[[-0.33  1.33  0.25  1.02  0.72  0.38  0.41]
 [ 1.53 -1.82 -0.20 -1.66 -0.17  0.03 -1.97]
 [ 1.20  3.57  0.43  0.93 -0.06  1.82  0.12]
 [-0.42 -0.53 -1.75  1.32  2.49  1.16  1.28]
 [ 2.19 -5.59 -3.63 -1.66  0.57 -1.33 -0.55]
 [ 1.70  1.92  2.08 -1.33 -1.98 -1.55 -0.73]
 [ 1.59  0.29  0.94  0.05  0.33 -0.80 -1.31]
 [ 2.36  1.05 -3.16  0.52  2.64  2.35 -0.56]
 [-0.64 -2.49 -0.49 -0.28  0.14 -1.57  0.09]
 [ 1.03 -2.31 -0.93 -1.52  0.12 -1.45  0.21]]
->
[[ 1.20  3.57  0.43  0.93 -0.06  1.82  0.12]
 [ 1.70  1.92  2.08 -1.33 -1.98 -1.55 -0.73]
 [-0.33  1.33  0.25  1.02  0.72  0.38  0.41]
 [ 2.36  1.05 -3.16  0.52  2.64  2.35 -0.56]
 [ 1.59  0.29  0.94  0.05  0.33 -0.80 -1.31]
 [-0.42 -0.53 -1.75  1.32  2.49  1.16  1.28]
 [ 1.53 -1.82 -0.20 -1.66 -0.17  0.03 -1.97]
 [ 1.03 -2.31 -0.93 -1.52  0.12 -1.45  0.21]
 [-0.64 -2.49 -0.49 -0.28  0.14 -1.57  0.09]
 [ 2.19 -5.59 -3.63 -1.66  0.57 -1.33 -0.55]]

[[-1.43 -1.21  3.41]
 [ 0.50  1.33  1.19]
 [-5.36 -3.75 -2.80]]
->
[[ 0.50  1.33  1.19]
 [-1.43 -1.21  3.41]
 [-5.36 -3.75 -2.80]]

[[-0.09  2.35  4.78]
 [ 4.69 -1.70  0.58]
 [-1.65  2.20 -1.97]]
->
[[-0.09  2.35  4.78]
 [-1.65  2.20 -1.97]
 [ 4.69 -1.70  0.58]]

[[-1.40 -2.72 -0.06  0.01 -1.35 -1.20 -1.99 -1.85  1.08  0.91 -2.91 -4.39
  -0.31]
 [-0.39  2.58 -2.25 -1.68 -1.82  2.82 -1.19 -2.31 -0.69  1.82  0.24 -0.17
  -2.23]
 [-2.37  0.36 -1.37 -5.96 -3.99  0.52 -1.46  3.64  2.76 -2.95 -1.09 -1.49
   5.33]
 [-1.39  2.53 -2.06  2.03 -0.63  2.82  0.85 -1.71 -2.80  3.49 -1.31  1.08
  -1.95]]
->
[[-0.39  2.58 -2.25 -1.68 -1.82  2.82 -1.19 -2.31 -0.69  1.82  0.24 -0.17
  -2.23]
 [-1.39  2.53 -2.06  2.03 -0.63  2.82  0.85 -1.71 -2.80  3.49 -1.31  1.08
  -1.95]
 [-2.37  0.36 -1.37 -5.96 -3.99  0.52 -1.46  3.64  2.76 -2.95 -1.09 -1.49
   5.33]
 [-1.40 -2.72 -0.06  0.01 -1.35 -1.20 -1.99 -1.85  1.08  0.91 -2.91 -4.39
  -0.31]]

[[ 6.25 -0.44 -0.18  3.99 -0.75 -0.16  3.61  0.48 -0.52  0.22  2.21  0.00
   0.22]
 [ 0.00  0.00  1.16 -0.02 -0.05  1.11 -1.88  0.12  1.17  0.44 -0.61 -1.08
   0.00]]
->
[[ 0.00  0.00  1.16 -0.02 -0.05  1.11 -1.88  0.12  1.17  0.44 -0.61 -1.08
   0.00]
 [ 6.25 -0.44 -0.18  3.99 -0.75 -0.16  3.61  0.48 -0.52  0.22  2.21  0.00
   0.22]]

[[-1.46  0.24 -1.45  0.83  0.38]
 [ 2.40  2.21  5.67 -0.81  1.59]
 [ 0.27 -3.77 -1.96 -0.44 -0.52]
 [-0.33 -3.92 -5.04  0.50 -0.77]
 [-4.41 -2.18 -3.78  3.90  4.02]
 [ 2.93  1.81  1.77 -3.33 -3.76]
 [ 3.61  1.73  2.89 -3.38 -2.37]
 [-0.85 -3.27 -1.97  0.24  0.61]
 [-1.85  2.36  3.24 -0.65  0.66]]
->
[[-1.85  2.36  3.24 -0.65  0.66]
 [ 2.40  2.21  5.67 -0.81  1.59]
 [ 2.93  1.81  1.77 -3.33 -3.76]
 [ 3.61  1.73  2.89 -3.38 -2.37]
 [-1.46  0.24 -1.45  0.83  0.38]
 [-4.41 -2.18 -3.78  3.90  4.02]
 [-0.85 -3.27 -1.97  0.24  0.61]
 [ 0.27 -3.77 -1.96 -0.44 -0.52]
 [-0.33 -3.92 -5.04  0.50 -0.77]]
